In the data rows, 128 means zero.
Here are some points, each followed by its number:
[116 150  85  74  85 200 127 153 114 139 155 128 102  99 172  43 171 109 137
  92] 0
[130 153  77 130  76 133  89 121 177 153 136 111 122  93 140 113 130 132 173
 120] 1
[156 135 126 186 142  95 121 126 151 150 113 148 124 146  77 146 106 101  77
  93] 2
[135 116 119 122 103 123 127 100 123 121 134 109 156 112 133 140 148 121 132
 110] 3
[156 120 119 113 135 136 148 107 111 116 142 131 146 131 128 141 138 128 109
 125] 4
[147  44 161 102 137 139 150 126  45 147 151 133 201 105 154 138 154 131 129
 193] 5
[118 142  93 171 103 130 110  85 185 106 123 140 164 118 112 177 111 165 139
 122] 6
[130 112 148 125  84 124 194  90 115 132  95  92 126 160 161 100 140  96 152
 116] 7
[110 147 110 142 114 132 127 102 107 126 148 131 143 100 108 141 109 130 144
 154] 8
[ 76 135  91  79 130 108 167 129 111 125 176 149 105  80 135  87 138 157 105
 132] 9
[118 163 146 112 129  96 109 142 132 170 116 120 105 117 142 105 121 109  84
 145] 10
[110 145  92  90  93 187 106 151 119 141 153 118 102  89 173  54 170 136 138
  86] 11
[111 143 139 147 139 152  86 129 104  86 167 155  79 160  88 113 108  72  92
  99] 12
[145 131 151 138 157 129 119 129 126 122 123 123 124 164 132 142 127 109 123
 136] 13
[136 142 139 151 142 108 108 133 142 135 118 159 121 140 138 142 118 110 122
 113] 14
[124 113 130 107 141 129 128 138  94 128 134 136 152 119 132 116 113 137 133
 140] 15
[126 149 123 123 143 160 128  98 120 148 178 122 131 160 135 133 135 134 155
  88] 16
[125 116 126 130 128 134 133 108 124 120 146 129 143 131 129 155 131 132 157
 115] 17
Which three points above are nearest to each new point by angle? Their numbers follow each, nearest first.
[134 160 129 119 110 104 122 122 120 148 136 122 137 105 166 131 108 149 145
 137] -> 1 8 10
[105 124 137 138 148 137 116 139 117 153 145 136 146 125 115 120 128 139 147
 104] -> 16 15 17
[137 124 128 140 155 125 124 141 140 158 121 137 157 117 113 118 137 145 127
 101] -> 2 14 6
[129 127 124 124 108 131 126 117 124 128 133 120 137 114 131 127 135 123 130
 113] -> 3 1 11
[111 126 156 151 120 112 136 126 129 130 133 132 129 137  89 126 107 127 122
 123] -> 2 12 14
[ 45 145 163 232 233 171 137  62 109   1  94 124 125 204 127 228  88   8 149
  91] -> 13 12 17
[113 133 127 131 114 120 119 126 117 138 125 137 102 126 130 124 108 128 132
 136] -> 10 8 12
[106 131 136 122 100 141 176 123 148 132 136 135  77 171  70 116 131 144 112
  91] -> 12 2 7
[101 137 122 155 150 132 108 131 119 136 133 125 156  93 133 133 133 136 141
 124] -> 8 6 15
[103  77  93 132 105 133 167 165 155  53  87 181 130 111  93 114 161 147 120
 159] -> 9 6 5
[122 125 138 132 118 148 119 107 137 132 140 152 113 167 102 113 126 113 148
 126] -> 12 16 13
[141 127 143 153 128 107 128 124 154 138 116 139 114 146 111 139 108 122  96
 112] -> 2 14 13
[135 115 143 148 138 111 124 146 144 136 123 138 158 122 117 132 132 130 123
  86] -> 2 14 6
[122 137 135 148 123 133 112 114 105 121 161 129 143 108 131 149 103 116 126
 108] -> 8 17 12
[115 127 131 163  97 138 113 120 145  91 116 133 117 123 109 132 118  99 114
  98] -> 12 2 6
[145 132 127 113 102 130 143 138 122 135 121 136 123 127 128 114 139 123 119
 130] -> 0 7 11
[124 116 144 144 146 117 130 132 146 126 117 157 123 139  92 152 126 137 107
 132] -> 2 14 13
[161 111 106 124 133 145  95 141 139 153 140 149 141 114 114 141 158 172 140
 120] -> 1 6 11
[143 112 132 130 136  95 147 123 174 111  89 119 110 149 104 153 123 129  97
 129] -> 2 13 14
[120 159 109 131 111 130  88 157 181 117  79 138 105 115 134  89 122 116 137
 106] -> 1 11 0
[ 88 123 143 136 113 149 129 138  98 143 141 147 105 133 107 100 130 109 139
 123] -> 12 0 11
[122 128 108 152 133  81 112 123 160 128 105 137 122 163  93 140 154 141 100
 106] -> 2 14 6
[119 131 124 127 128 126 109 139 130 116 143 134 153 107 134 134 130 129 167
 150] -> 8 17 1
[142 135 134  99 110 138 159 127 122 102  96  94 110 150 148 122 151  99 106
 130] -> 7 0 4
[123 147 113 165 106 135 104 133 183 125 100 121 100 138 119 121 124 112 142
 101] -> 1 6 14
[122 107 123 143 107 102 124 134 114 108  84 118  92 112 130 133 112 122 133
 148] -> 7 10 8
